(in the rows, 128 means zero)
The rows below come in pairs that one turn or mirror swaps. Which row does each named row swap with?
The rows were stretched afterwards, more along some directions than others.
ganu: [135 173 121 146 136 129  73 123 146  87 159 138 151 125 144 132 144]
pafo: [ 79 161 162 132 141  90 119 112 122 110 139 127 110 148  88 153 142]
Kaded: [157 174  89 129 108 121  81 117 157 129 113 138 146 116 135 115 114]
mab: [ 83 118 104 169 120  80 123 119 143 120 177  98 152 125 107 179 108]
fiz: [142 123 146 122 103 132 143 132 108 154 101 110 107 129 117 140 104]
ledel: [140 169 129 137 129 120  82 129 137  90 159 142 152 121 148 133 154]
zife: [ 99 117 137 130 134 137 160 118 114 149 104 125 106 124 119 139 108]
Sobub: [114 151 116 132 126  92 133 112 120 110 164  99 121 106 136 129 125]
til: [108 125 136 130 148  80 148 136 142 121 140 132 148 126 146 199 161]
Ziter: [153 142 103 107 119 115  90 141 121 147  99 142 152 114 127 165  95]
tuvep: [ 85 146 136 136 155 126 128 104 133 127 114 135 109 131 119 138 124]
Lurib: [128 131 102 164 100 142 133 115 129 115 159  96 144  98 146 102 103]
les: [126 130 101 169 110 141 127 117 140 110 155 106 154 106 153 123 118]
repub: [104 144 124 179 122 118 109 115 153  94 171  98 155 126 144 171 142]
Liv: [ 75 154 142 176 144  87 111 105 147  93 169 100 142 135 116 181 152]
gokem: [ 72 155 161 142 150  85 124 112 124 104 146 116 114 148  93 176 148]
Sako: [145 148 128 133 119 129 124 138 123  93 159 115 133 113 132  99 135]
leli: [109 150 121 179 123 119 107 117 152  91 172  97 154 125 145 172 144]
pamu: [115 153 134 105 139 114 110 120 136 142  86 166 120 144  97 115 127]
kuve: [151 135  96 114 133 128  97 143 134 141 122 158 151 118 138 151 105]
kip: [138 138 122 148 116 109  96 131 141  95 161 123 164 118 155 141 163]
nud: [103 137 120 148 126 122  92 110 174 130 125 138 134 141 116 130  96]
mig: [162 142  87 123 127 127  87 139 138 135 127 156 165 114 153 154 114]
dake: [124 115 167 119 123 115 145 140 107 131 115 118 106 130 109 135 124]
kotik: [169 161 137 136  83 119  87 143 130 116 144  89 134 135 127 173 110]
Mil: [ 98 152 148 111 140 106 120 116 122 123 113 143 109 146  93 125 140]
gefa: [ 73 130 103 168 122  78 119 105 143 127 164 100 143 134  93 172 100]
zazir: [115 120 120 147 115  68 131 117 141 143 122 109 146 112 139 180 139]
suv: [132 122 118 141 111  75 124 123 138 144 116 107 147 103 152 175 139]
lim: [ 87 147 137 130 157 129 129 105 134 129 111 142 110 134 119 134 126]
Bemur: [117 141 123 137 120 110 138 131 122  94 169 109 138 110 124 120 134]
tofa: [119 178 132 133 154 133  81 114 146 109 122 150 131 135 124 136 135]
zitod: [137 140  98 159 102 131 131 114 130 109 168  94 140  99 148  96 116]
veva: [ 99 122 138 126 135 135 158 113 115 151  92 131 104 128 111 127 105]
Kuga: [152 181  94 132 102 113  86 117 151 122 119 120 140 116 127 121 115]
vosar: [137 115 156 107 121 129 130 145 112 142 101 138 116 126 118 135 113]
Butog: [103 153  83 154 114  82 106 116 134 108 169  95 163 108 111 160 105]
mobi: [139 162 134 147 126 120  79 130 149  86 160 134 155 130 142 140 155]
Ziloz: [122 123 116 155 119  92 110 126 151 114 149 129 172 116 151 150 158]
riv: [114 135  99 174 116 138 124 110 146 106 161 105 156 109 150 135 123]
naza: [ 78 152 163 124 159  89 130 112 124 111 130 140 107 146  94 145 153]
vez: [ 96 125 112 161 137  93 132 123 159 106 168 121 156 124 145 172 144]
gerag: [106 119 133 127 142 120 119 125 152 146 103 154 124 143 121 155 110]
fam: [126 126 143 118 116 139 157 128 102 153  96 119 106 122 114 133 100]
deg: [119 126 102 173 109 144 130 118 141 110 164  99 150 106 152 128 114]
zosuv: [ 94 122 132 131 141 135 149 109 122 148  97 135 111 126 118 139 111]

kotik is swapped with Sobub
riv is swapped with zosuv
Ziloz is swapped with pamu
deg is swapped with zife

